In the data rows, 128 means zero.
Here are some points, one per row:
[ 75 154 187 154 145 124 103 134 100 133 177 153 100 109 137  80 142 148
  99  95 128 135 102 123 153 133 139 171 134 114 145  92]
[120 142 161 139 106 146 126 132  76 113 147 152 143 150 125 107 124 103
 142 137 125 160 115  93 161 142 153 136 110 123  95 109]
[158 123 137 105 114 123 124 110 153 117 161 120 131 115 154 148 166 111
  90 113 110 144  95 116 123 147 130 104 124 139 136 134]
[131 129 140 121 103 129 130 122 130 116 144 124 122 129 143 104 151 119
 114 130 139  96 145 121 114 135 137 114  99 133 146 107]
[155 132 161 124 104 122 134 157  93 141 138 126 141 146 151 114 147 136
 113 147 126 127 114 125 166 142 123 123 108 129 134 128]
[129  98 144 147 145 106 156 108 159 105 124 162 135 141  97 139 141 113
  93 150 142 124 101 126 115 123 108 130 146 113 129 138]
[ 95 103 142  99 115 104 122 143  71 103 142 173 127 103 180 196 156 116
 158 186 132 127 126 166  99  44  73 150 160 134 102  98]
[106 114 109 120 116 124 123 129  83 144 119 102 111 138 144 136 103 140
 101 106 111 124 118 122 139 126 112 118  87 136 107 159]
[ 84  70  98 171 167  75  85 125 182 176 123 150 155 154  94 119 167 126
 118 143 177 134 116  92 156 205 150 115  97  93  91 121]
[115 138 109 122 104 167  99 118 155 141 126 139 132 104 150 136 112 163
 129 172 122 124 122 142 119 135 103 139 157  92 102 135]
[116 123 140 131 140 133 118 124 176 140 108 104 131 150 129 127 122 115
 158  72 106 101 130 147 124  94 122 118 115 140 119 113]
[142  75 150 148 136 136 113 137 142 126 137 115 131 157 126 139 122 138
 125 136 147 117 157 143 127 143 105 122 144 102 136 158]
[151 127 140 114 126 114 116 162 159 140 145 132 106 141 134 140 123 155
 124 109 116 122 145 130 153 119 132 133 116 147 154 139]
[122 133 165 118 107 155 178 118 142 124 117 120 108 129 141 142 114  99
  90 106 138 151 134 149  74 120 136 139 137 146 110  92]
[128 161 143 124 104 121 133 103 149 122 114 144 109 130 142 135 115 138
 116 111 130 144 119 109 167 142 112 116 130  95 125 107]
[114 138 126 126 106 134 128  70 111 104 148 164 138 136  93 128 119 147
 138 130 132 111  90  80 118 145 163 107 120 155 135 108]
[101 141 170 103  60 118 159 214 128 131 142 154 113 120 110  97  94 111
  86 128 118 112 186 152 110 115 145 143 162 118 100 120]
[124  77 118 127  99 124 131  95 117 133 175 161 165 113 154 180 146 144
 129 136 162  92 145 158 133  57  73 128 151 101  70  75]
[145 149 121  98 121 150 153 134 105 115 105 111  89 150 158 138 118 100
 123 147  92 140 156 146 110  95 142 166 189 139 105 167]
[121 102 105 165 162 159  81 124 136 154 145 120 129 145 142 153 132 179
 157  99 119 124 144 142 131 162 141 100 109  66 124 121]
[121 156 123 102 155 138 148 142 118 107 116 108 102 115 139 130 130 120
 136 157 138  80 153 101 114  86 130 143 152 128 113 150]
[174 124 122 130 160 171 135 134 132 103 142 175 137 116  99 134 114  99
 117 159 132 106 132 128 136 122 107 126 126 123 117 114]
[167 180 124 108 107 126 124 118 137 116 112  90 125 129 180  90 117  91
  95 108 120 111 160 152 114  96 121 162 158 124 116 152]
[116 119 126 133 182 107 127 126 120 131 117 123 140 134 147 131 130 132
 136 113 122 125 144 127 150  95 141 145 127 150 114 151]
[127 123 153  99 118 154 132 135 108  98 135 157 168 154 148 128 113 139
 143 151 152 126  93  93 132 153 157 126 105 150 135 101]
[ 87 121 148  97  98 130 145  99 106 134 114 128 146 152 121 127 142 131
 113 125 121 121 111 146 141 162 129 151 117 150 130 142]
[ 73 155 150 142 100 134 181 169 118 127 151 126 127 112 140 145  65  68
  83 141 161 179 172 113  99 104 158 179 133 114 123  80]
[114  97 119 136 139 108 135 163 154 134 133  92 119 145 152 126  92 135
 151 134  91 127 106 146 108 118 129  95 135 119 137 122]
[107 149 114 127 148 132 109 136 115 141 102 136 141 144 120 127 141 124
 111 145 144 121 123 113  89  85 128 124 120  77 150 161]
[147 148 153 179 178 130 143 152 155 122  87  91 135 119 126  99 142 130
 126 140 129 123 103 105 110 128 133 137  93 159 114 141]
[ 93 131  96 163 156 127 120 162 103 110 107 169 135 130 140 153 149  95
 118 116 148 115  97 143 123 111 134 113 134 117 147 152]
[105 144 136 131 115 132 125 112 105 130 151 135 180 140 132 142 130 105
 137 120 133 125 111  96 106 163 144 126 160 163 135 102]
[119 120 119 130  90 144 140 126 131 114 135 153  83  94 145 131 140 133
 116 124 137 162 130 118 107 153 128  94 105 168 136 164]
[135 109 115 131 154 148 134 139 124 128 125 141 124 104  68 126 120 134
 107 108 142 105  94 116 132 151  98 148 146 142 120 138]
[133 114 136 154 130 129 107 138  94 105 110 118 161  93 103 130 161 124
 114 139 159 133 128 124 153 101 140 116 167 102 124 135]
[ 79 146 167 101  97 136 170 162 124 109 160 159 165 126  90 126 112 117
 147 125 110 159 157 166 181 163 142 138  97  87 103 179]
[163 154 143 149 148 136 140 146 125 102  81 121 124 131 151 122  81 129
 119 152 134 115 124 108 105 135 134 140 179 126 140 187]
[135 131 132  99 117 147 155 135 122 114 122  83  84 150 131 146 111 127
 137 113 128 139 123 153 130  71 131 193 138 146 133 139]
[136 132 108 138 156 107 153 111 143 132 124 110 117 140 137 139 124 142
 133 168 125 120 118 125 132 133 132 158 124  93 129 122]
[155 101  26  98 202 231 176 114 102 155 179 162 126  96  70  65  71 110
 120 126 112  99 131 204 221 159  93  89 162 200 122  68]
[143  91 124 132 110 136 124 131 134 167 109 123  91 155 126 137 139 123
 161 136 108 123 119 131 132 118 139 137 126 104 154 135]
[148 131 116 170 128 127  92 171 168 122 125 122 126 137 126 115 129 120
 140 103 122 132  80 121 133 106 148 136 142 143 128 149]
[129 130 105 105 114 140 141 133 133 175 161 149 149 120 108 147 133 158
 157 121  84 129 148 174 118  96 122 178 102 106 134 122]
[103 147 173 155 117 100 122  83  95 135 139 145 107 111 110 126 106 130
 127 114 119 150 101 121 120 131 144  99 153 153 111  98]
[186 102 140 137 142 132 113 129 154 145 124 147 111 107 131 118 148 129
 136 112 139 113 135 114 104 126 153 145 128 140 113 155]
[160 121 172 112 124 106 148 128 104 136 129 128 127 123 125 135 129 132
 143 134 144 141 135 132 129 145 141  92 125 145 123 119]
[136 120 110 127 159 152 109 118 158 179 174 137  87 109 146  79  98 119
 151 150 134 104 116 167 167 131 127 124 116 123 124 130]
[108 138 104 107 120 117 128 119 170  95 154 131 122 153 110 162 160 140
 151 130 133 150 141 135 109  89 101 149 133  94 107 139]
[183 134 122 143 137 117  95  72 131 148  97  66 109 173 170 149 124 107
  99 123 153 140  99  92 143 132 129  79 118 160 179 164]
[135 131 116 154 120  98 109 143 121  90 118 148 142 107 121 149 132 140
 137 160 167 119 100 171 127 155 139 158 135 168 117 154]
[ 91 108 112 109 159 111  75 121 136 167 134 124 128 112  96 110 137 139
 170 137 156 150 136 120 124 142  99 117  91 107 101 137]
[111  84  82 150 166 117 101 121 156 150 119 147 140 103  63  85 165 124
 102 145 147 152 130 147 199 162 143  91 113 138 132  60]
[143 116 130 125 111 145 158 141  98 121 111 125 136 126 147 122 168 127
 132  99 139 149 124 115 131 133 133 113 119 110 169  99]
[195 115 137 139 161 135 128 135 112 114 106  73  84  84  99  95  48  53
 114 132 114  92  91 119 137 156 132 162 146 123 195 148]
[121 106 117 117 136 136 120 155 145 100 128 120 136  72  96 121 135 106
 129 154 128 121  86 133 143 127 109 108 141 131 106 105]
[127 180 138 140 129 125 114  85 114 164 163 106  95 111 124 124 124 127
 123 160 108 103 125 156 116 108 148  80  95 119 130 146]
[115 132 114  98  85  99 179 132 143 103 139 157 153 127 144  90 122 133
 147  93 148 116 127 135 132 154 138 120 125 100 142 128]
[118 185 142 136 120 143 125 125 125 139 103 106 130 139 137 148 160 124
 135 141 128 113 114 102 114 167  91 100 135 154 157  90]
[ 97 141 138  96 128 123 149 128 128 129 115 125 118 108 136 141 130 161
 136 113  96 107 142 178 138 147 146 129 122  83  99 108]
[103 138 118 111 104 131 188 144  93 129 140 134 108  95 133 122 127 120
 148  90  94 151 174 177 118 116 142 139 129  73  83 125]
[106 103 128 127 137 137 110 103 174 162 127  95 144 104 124 134 140 160
 156 142  92 142 149 120 152 125 152 123 137 138 161 145]
[ 98 146 139 146 142 126 115 111  94 121 160 132 119 114 101 144 154 165
 141 106 124  93 126 122 145 169 129 100  94 124 155 140]
[152 152 145 144 171 140 109 108 163 135 100 112 164 102 104 130 112 115
 118 110 139 168 107 110 106 125 133 128 121 131 136 193]
[108 144 106 125 107 132 178 150 125 144 151 129 108 136 120 115 158 147
 162 158 127 131 148 139 144  67  86 137 167 147 113 151]
[124 143 107 122 118 106 133 138 136 153 126 112 131 105 163 120 131 119
 166  91 125 100 136 111 119 157 114 126 114 146 129 154]
[195 177 124 123 105 107 123 137 131 147 111  89  99 138 151 210 118 102
  93 112 163 155 122 106 124 131 116 144 154 194 135 101]
[165 157 129 125 120 141 129 106 117 108 116 125 117 140 118 113 118  88
 159 132 134 114 161 160 102  99 110 174 169 109 151 125]
[140  91 125 113 126 135 119 124 117 122 102 101 128 172 128 112 136 140
 140  83 115 130 134  98 106 112 124 129 136 118  98 148]
[140 141 124 165 113 108 129 117 122  97  89 142 171  99 122 119 116 109
 104 138 131  98 103 103 152  92 120 166 127 138 137 151]
[106  77 111 151 139 123 117  87 133 126 130 128 127 118 163  92 138 138
 151 164 122 172 164 146 121 144  99 151 109 137 120 144]
[ 68 117 179 145 116 116 141 115 112 129 166 158 133 121  98 113 101 123
 120 115 135 135 144 118 114 140 148 124 144 143 144 132]
[116 113 115 126 116 147 120 110 146 129 112 108 111 119 141 159 123 144
 122 141 100  98 175 103 138 131 148 151 100 141 149 113]
[134 115  82 138 135  98  69 150 150 115  81 115 188 192 112 102 145 209
 140 122 140 157 152 111  76 145 143 101  71 154 134 117]
[113 118 122 111 127 134 119 150 127 138 143 103 140 151 138 147 134 120
  96 123  98 114 147 140 122 143 132 101 126 130 145 152]
[165 169 126 121 160  96  83  97  87 123 139 134 130 160 177 158 148 116
 117 131 143 154 116  76 109 157  92 101 163 194 168  75]
[176 134 104 120 112 111 110 133 127 121  96  74 134 164  92 112 138 156
 116 135 120 147 104 101  73 118 140 134 129 102 127 126]
[159 123 134 135 115  96 147 121 112 140 155 165 136 113  95 131 124 161
 150 125  67 124 176 158 137 141 132 115  78  89 102 122]
[173 109  77  81 143 117 115 147 159 107  67 126 183 169 151 105 144 189
 132 112 150 193 114  67 115 129 141  70  89 112 164  99]
[105 150 149 128 108 123 111 119 159  94 110 145  95 140 120 149 119 115
 128 110 118 135 137 125 152 133 124 102 118 141 139  93]
Along one direction, these points spread out more than along any other. How many in every 100 of the points above lie lower along it than each point below? Round to a whole number. More than half of the points above lie lower than the first one.
[147 148 153 179 178 130 143 152 155 122  87  91 135 119 126  99 142 130
 126 140 129 123 103 105 110 128 133 137  93 159 114 141] 11
[152 152 145 144 171 140 109 108 163 135 100 112 164 102 104 130 112 115
 118 110 139 168 107 110 106 125 133 128 121 131 136 193] 10
[121 106 117 117 136 136 120 155 145 100 128 120 136  72  96 121 135 106
 129 154 128 121  86 133 143 127 109 108 141 131 106 105] 62
[143  91 124 132 110 136 124 131 134 167 109 123  91 155 126 137 139 123
 161 136 108 123 119 131 132 118 139 137 126 104 154 135] 35
[ 79 146 167 101  97 136 170 162 124 109 160 159 165 126  90 126 112 117
 147 125 110 159 157 166 181 163 142 138  97  87 103 179] 91
[ 68 117 179 145 116 116 141 115 112 129 166 158 133 121  98 113 101 123
 120 115 135 135 144 118 114 140 148 124 144 143 144 132] 78
[ 91 108 112 109 159 111  75 121 136 167 134 124 128 112  96 110 137 139
 170 137 156 150 136 120 124 142  99 117  91 107 101 137] 13
[119 120 119 130  90 144 140 126 131 114 135 153  83  94 145 131 140 133
 116 124 137 162 130 118 107 153 128  94 105 168 136 164] 41
[122 133 165 118 107 155 178 118 142 124 117 120 108 129 141 142 114  99
  90 106 138 151 134 149  74 120 136 139 137 146 110  92] 86
[118 185 142 136 120 143 125 125 125 139 103 106 130 139 137 148 160 124
 135 141 128 113 114 102 114 167  91 100 135 154 157  90] 14
[103 138 118 111 104 131 188 144  93 129 140 134 108  95 133 122 127 120
 148  90  94 151 174 177 118 116 142 139 129  73  83 125] 97
[160 121 172 112 124 106 148 128 104 136 129 128 127 123 125 135 129 132
 143 134 144 141 135 132 129 145 141  92 125 145 123 119] 43
